Each path below is one point turned by a fixed rotation once a step. After each direction that follows a path, write how fast that rotation turns it, in degrees a step (0 if it stays still).
Each turn is a multiple of 5 degrees from 10 to 175, or 0.
Each row of a path follows its step; steps can be skipped.

step 0: +1.66  -0.84  +0.60  -1.32  +1.02  -0.75  +1.68  -4.56  -0.07  +0.29  +0.24  +0.28  +2.67  +0.56  -2.00  -2.47  -0.73  -0.96  +2.13  -2.32  -2.15  +0.81  +0.98  -0.01  -0.10  +1.76  +1.12  -0.72  +3.31  -0.76  +0.64  +1.81  +0.88  +1.97  +2.35  +0.18  -0.48  -1.48  +1.50  -1.13  +2.30  +0.02  -0.19  +2.48  +1.78  -1.30  +0.74
step 2: +0.58  -0.61  -0.85  -0.60  +0.15  +0.42  -1.16  -0.99  +1.07  +0.34  -0.47  -2.44  +2.69  -0.49  -0.22  -0.31  -0.11  +0.49  +0.67  -3.98  -0.21  +1.86  -3.72  +0.74  +0.92  -0.82  +1.14  -2.07  +0.77  -0.12  +1.34  +3.45  -0.34  +0.63  -0.69  +2.52  -0.81  -0.46  -1.59  +0.50  -1.19  +1.29  -0.23  +3.24  +0.23  -4.34  -0.25
step 3: +0.69  -3.01  +0.40  +0.95  -1.27  -0.79  +1.51  -4.97  +0.70  +0.40  +2.15  +0.87  -1.42  +1.14  +1.84  -0.22  -0.38  -2.47  +0.67  +0.35  -0.58  -1.47  +0.57  +1.03  -0.78  -1.65  +1.30  -1.75  +2.26  +1.16  +1.45  +1.45  -1.17  -1.52  +0.98  -1.10  +2.41  +1.29  +2.58  -1.49  -0.73  +2.60  +1.99  +1.51  +0.53  -0.21  -0.59
step 4: +1.23  +0.29  -1.10  +0.42  +1.82  +0.77  +0.23  -2.05  -1.06  -0.48  -2.05  -1.14  +0.35  +1.88  +3.45  -2.40  +1.28  -0.62  +1.49  -1.07  +1.37  -1.10  -2.05  +1.36  -0.68  -0.79  -1.12  -2.89  +0.55  -3.12  -1.11  +1.25  +1.29  +1.67  -0.75  +0.98  -2.78  -1.95  +0.03  -0.06  -1.10  -1.20  +0.00  +1.87  +4.23  -0.21  -0.68
step 5: +0.57  -0.62  +2.50  -1.97  -0.25  -0.17  +0.22  -3.46  -0.77  -1.63  +0.36  +2.31  +0.02  +0.48  -0.85  +1.51  -2.53  +1.17  +1.80  +0.62  +0.52  -1.19  -1.59  +0.23  +2.04  +1.46  +1.89  -1.37  -1.05  +1.52  +1.39  +1.65  +1.35  +0.85  +0.86  +2.44  -0.42  +0.83  +2.66  -0.20  -0.09  +1.16  +1.68  +4.11  -0.33  -3.09  +0.78
step 6: +0.52  +0.47  +0.76  -1.73  -0.35  +1.12  +0.93  -2.12  -0.36  +0.18  +0.59  -1.49  +3.10  +0.62  +3.19  -1.47  +0.45  -1.33  -1.18  -1.01  -1.07  +2.45  -0.41  +1.31  -0.35  -0.38  +0.83  -2.26  +1.65  -0.76  +0.48  +2.24  +1.59  +0.69  +3.66  -2.65  +1.29  -1.91  -0.16  -4.50  -0.28  +0.96  +0.06  +0.22  +2.21  -0.68  +0.55
step 7: -1.77  +0.98  +0.85  -0.65  +2.15  -1.16  -1.04  -3.97  +1.32  -0.92  +2.67  -2.51  -0.08  +1.67  +0.37  +0.36  +0.72  -1.00  +1.24  -2.23  +1.37  -2.06  +0.02  +0.48  +1.89  -2.41  +0.76  -0.98  +1.87  +0.54  -0.37  -0.17  +0.79  +2.58  -0.05  +2.45  -1.66  +1.25  +0.38  +1.60  -2.84  +2.01  -0.80  +2.80  +0.61  -0.70  -0.80
step 8: +0.71  -3.12  -1.32  +0.90  -1.04  +0.50  +1.85  -3.41  -0.39  -0.02  -2.90  -0.49  +1.56  +0.83  +0.29  -3.24  +0.13  +1.05  +2.91  -2.06  -0.95  +3.09  -2.23  +0.25  -0.02  +1.17  +2.46  -2.69  +1.60  +0.75  +0.60  +1.29  -0.25  -0.09  +0.29  +1.29  +0.59  +0.13  +2.01  -0.76  +1.80  +2.18  +0.89  +1.06  +0.17  -1.22  -0.63
step 9: +0.76  +0.17  +0.57  -0.81  -0.70  -0.61  -0.73  -2.89  +0.97  -1.42  -0.07  +0.26  -1.15  +1.16  +4.59  +1.06  -1.62  -1.40  -1.06  -1.36  +0.46  -2.40  -1.87  -0.02  -0.96  -3.05  +1.42  -0.05  -1.63  +0.43  +0.70  +2.04  +0.23  -0.52  -0.40  -2.04  -0.70  -1.23  +0.93  -0.65  -2.96  +2.44  +1.75  +1.24  +3.60  -1.38  -0.97
step 10: +0.33  -1.48  +0.50  +0.74  +1.32  +0.18  -0.42  -1.89  -0.94  +1.45  +0.65  -1.45  +1.49  -0.69  +0.68  -0.14  +0.31  -1.93  +2.51  -0.26  +1.39  +0.87  -1.09  +2.57  -0.11  +1.16  -1.87  -3.30  +1.62  -1.66  +1.37  +3.38  +1.14  -0.46  +0.13  +3.23  -0.89  +0.62  +0.52  -0.73  -0.98  -1.62  -0.51  +4.47  +0.58  -2.58  +1.38
+0.00  -0.17  +0.34  -0.52  -0.27  -0.28  -0.87  +0.10  +0.11  +0.34  +0.27  -0.46  +0.71  -0.24  +0.03  +0.31  -0.12  -0.15  +0.05  +0.52  +0.31  +0.42  -0.01  -0.19  -0.15  +0.27  +0.35  +1.18  -0.67  -0.11  -0.13  +0.23  +0.68  -0.49  -0.04  +0.18  -0.35  -0.03  +0.87  -0.75  +0.11  -0.67  -0.37  +0.30  +0.68  -0.30  +0.47 -> 80
+0.33  -0.26  -0.37  +0.25  +0.22  -0.21  +0.09  +0.56  -0.36  -0.19  -0.11  -0.69  +0.08  -0.58  +0.53  +0.39  +0.11  -0.19  +0.58  -0.06  +0.52  -0.24  -0.62  +0.37  -0.50  -0.02  +0.28  +0.62  +0.91  +0.61  -0.06  -0.09  -1.05  -0.43  -0.90  -0.13  +0.52  -0.26  +0.55  +0.31  -0.06  +0.17  +0.39  +0.00  +0.34  -0.38  -0.33 -> 60
+0.18  +0.39  +0.51  +0.52  +0.37  -0.35  +0.35  -0.80  -0.64  +0.10  -0.06  -0.19  -0.03  -0.21  +0.04  -0.56  +0.42  -0.07  +0.37  +0.04  +0.41  +0.05  +0.55  +0.07  +0.19  +0.52  +0.24  +0.03  -0.24  -0.25  -0.98  -0.46  -0.48  -0.22  -0.23  +0.44  -0.71  +0.56  -0.06  -0.42  -0.34  -0.65  -0.31  -0.22  -0.26  -0.13  -1.21 -> 110
-0.33  -0.01  -0.08  +0.14  +0.18  -0.04  +0.28  -0.20  +0.02  +0.36  +0.80  +0.37  -0.63  +0.32  +0.30  +0.35  -1.07  +0.49  +0.48  +0.19  +0.34  -0.12  +0.74  +0.78  +0.59  -0.65  +0.10  +0.21  -0.65  +0.53  +0.05  -0.29  -0.16  -0.12  +0.18  +0.07  +0.31  +0.04  +1.07  +0.36  -0.73  +0.13  -0.24  -0.26  -0.37  -0.08  +0.22 -> 170
-0.37  -0.97  +0.45  -0.06  +0.01  +0.50  +0.33  -0.38  +0.35  -0.04  -0.13  +0.15  +0.21  -0.55  +0.02  -0.45  +0.14  +0.10  -0.71  +0.15  -0.47  +0.13  +0.25  -0.13  +0.28  +0.82  +0.45  +0.14  -0.13  +0.34  -0.18  +0.69  -0.80  +0.59  -0.40  +0.07  +0.51  -0.15  +0.49  +0.72  -0.04  -0.67  -0.27  +0.78  -0.62  +0.06  +0.30 -> 135
-0.45  -0.12  +0.63  -0.19  -0.83  -0.22  -0.18  -0.45  +0.07  -0.49  +0.20  -0.02  -0.15  +0.56  -0.29  +0.77  +0.00  -0.50  -0.57  +0.20  -0.19  -1.16  +0.14  -0.65  +0.31  +0.08  +0.00  +0.62  +0.16  -0.16  -0.08  -0.57  +0.03  -0.07  -0.53  +0.29  -0.15  -0.48  +0.16  -0.13  -0.40  +0.63  +0.86  +0.26  -0.51  +0.00  -0.50 -> 175
